The rows of Y fall into 3 groups, which share some directions, and each row is roughly a mix of its group's hidden directions.
Y:
[[ 25  29 -22   4  26   1  39   2 -41   8]
 [ -4  -3 -14   3 -12  -9   4 -58 -45  -6]
 [-12  -5   7  -9 -34   6 -38 -51 -14 -14]
 [  6  19 -12  -9  -8  24  49 -20 -42  -3]
 [ -9  -8   1  42 -22  32  30 -32 -15  19]
 [ 26  10 -17  12  24   5  35  17 -51   3]
 [ 32   3  11 -15  -6   8  24  54 -25 -16]
 [ -1 -33 -41   3  40 -20  30 -14   8  -3]
 [ 21  -2 -30   1  45 -18  28  25 -27  -5]
 [  9 -13  11   1 -18  12  21  65  13 -15]
 [ 16 -21  19  60   4  15  11  15  15  18]
 [-21 -26 -12  14 -11   8 -33 -49  14  23]
 [  2 -13 -45  25  47   8   4  20 -16  11]
 [ 12  14 -11  -7  23   0  57  27 -19 -23]
 [  1 -45  -6  -8   3  -7 -41  17 -20 -37]
 [-13  17 -34  -4  61  12  16   3   1   8]
 [-18  -5  26   1 -27  17 -51 -32  14   4]
 [ 19  -9 -19  19  60  -1  13  28  -9   8]
 [ 11 -41  11  10 -45  29 -21  13 -13  14]
 [ -4  -6  15 -10 -26   7   6  50  46 -12]
 [  5  30 -12 -27  35  -6 -45 -12  26   2]
 [-13 -32 -17  13  -7  13  50  31  -9 -21]
 [ -8  14  -3  14  -6  -3  15 -63 -28  21]
 [-23 -12  24 -23 -39 -12 -38 -25  20  -2]
 [-32 -26  15 -23 -35 -16 -29 -20  28  -4]
 [ -6 -24  -5  31  -2  12 -22  60  -8   8]
 [ 13  12 -28  11  28   6  60  12  -7  -7]
 [ -1   5 -18  -2 -13  29  48 -28 -39   0]
 [ 30  21 -24  29 -22  17  21 -10 -43   0]
 [-27   4  -6  12   5 -10 -32 -54  24  19]
 [-11   1  11  -4 -33   4  33  50 -17 -25]
 [-16  25  26 -34 -30  -2 -14 -43  14  -5]
 [ 19   4 -23   9  22  -5  24 -14 -60  -2]
 [  0   4   1 -27 -40   1  15  35  36 -29]
 [ 24  -2   9  -5  -9  11  35  54 -23 -18]
 [ 23  12 -18   3  28  -2  44  44 -16   1]
 [ 25  45  32 -13 -26   5  21 -26  -9  -9]
 [-26 -19  16   2 -49  -9  24  -6  38  -3]
 [ -9 -33 -15  12 -15  21 -25 -49   1  25]
 [ 20 -17 -47  24  37  -5  12 -13 -24   7]
 [ 30  -4  20   4  -7   7  19  62 -12 -12]
 [-25  25 -14  24  29  -8  34 -42  11   2]
 [ 26  -4  21  14  -9   9  27  59 -12 -10]
 [ 30  22  -4  -8  11  22  14  59  -9  -8]
 [-18  -9  28 -10 -59  -3  14  17  22 -16]
 [ 21   7 -30  -2  18 -13  46  11 -41 -11]
 [-15  -7  -3  -9   2 -11 -48 -56  -1  -4]
 [ -8 -13  13  31 -21  11 -37 -37  14  32]
 [ 20 -13  27   8 -64 -11  10  -2  -5 -13]
 [ 12  36 -13 -32 -22  10 -23 -36 -19 -22]
 [ 27  -3   4 -20   0   3  24  57 -20 -22]
 [  7  44  13   3  17  24  36  40  -2  -3]
 [  3  14   9  -4  10   4  14  52  49  12]
 [  1 -17 -34  12  62  -3  12  17   0   8]
 [ 11  -8 -13 -14 -11  21  50  26 -36 -19]
 [ 34  37 -15  -6  17  19  21  24 -39  -3]
 [ 14 -18 -31  -9  15 -18   3 -10 -52 -31]
 [-26   1 -21  -2  12  -6 -19 -62  13  13]
 [-26   8 -14 -36  19 -11   5 -51  23  -4]
 [-15 -18 -33  24  35   4  30 -37  12   4]
 [ 14  16  41 -20 -41 -11  28 -19  11 -17]
 [ -6   4 -26 -19  26 -10 -13 -62  -1   5]
 [-11  -1 -37 -25  12   8  49 -13 -25 -21]
 [ -6  17  26 -16 -23   2  52  22  23 -19]
 [ 20  43   1  -7 -19   9  41 -34 -15 -10]
 [ 10  35 -14   1  10   4   7 -51 -38  14]
 [-10  16  -1 -24  -7  -8 -48 -48   4  16]
 [  9  -9  -5  19  -9   8  17 -24 -66  -2]
 [ 24  22  -7 -24  -2  13  10  58  12 -20]
 [  7   5 -31   4  21   0 -33 -50 -25  14]
 [ 38  19   7  -2  14  -8 -18 -53 -24   8]
 [-15  26 -16  11   2  29  39  47  -3  -4]
 [ 19  10   2 -28  -6   3  32  47 -28 -25]
 [  9  15  -3  14  28  15  41  52  -2  -2]
 [-22   3   5  14  13 -12 -13 -60   8  31]
 [-18  22  35  28 -45   7 -17 -19  -1  21]
 [ 30  17 -13  25  10  12  49  26 -23  -5]
 [-22 -33  14 -12 -32  -7 -36  -3  33 -23]
 [ -4 -13 -24  -2  -7 -22  15 -49 -42 -16]
 [-20 -30  -3 -15  48 -17  10  22  36  -1]
 [ 11  -1  21  -8 -20 -11 -51 -45  -9   7]
 [ 15 -30 -32 -15  20  12  42  21 -18 -20]
 [ 19 -23 -15  -4   1  20  47  34 -26 -17]
 [-13  10  21   2 -50  14  26  39   9 -14]
 [ 11  26  22 -26 -25  -1 -49 -20 -11  17]
 [ -1 -23 -15  15  62 -26  -4   4  -4  17]
 [  7   8  -7 -31  38 -36 -30  18  25 -14]]

One row of each group comes first, with its name. Which group is each row after those in?
[ 15   1 -25  31  28  15  28  44 -19   4]	<36>
[ 19 -16  24  19 -38  27  15  38 -22   3]	<89>
[-14  -5  22  -9 -16   5 -22  28  60   0]	<114>

[-30 -11  18  11   1  -7 -31 -42  32  25]	<114>
[-22 -15  17  -2 -38   4 -36 -46   4  -7]	<114>
[-16   3  -5  11  18 -13 -37 -49  28  20]	<89>
[-22   2  22 -12 -66   4 -14  -7  10  -9]	<36>
[ 16 -30 -19  36  32  17  42   3   3   2]	<89>
[-24   0 -24  -3 -15  19  16 -59 -19   9]	<89>
[  3 -16 -36 -47   1  11  23   1 -31 -21]	<89>
[-15   1  24  26 -24  -1 -45 -26  21  27]	<89>
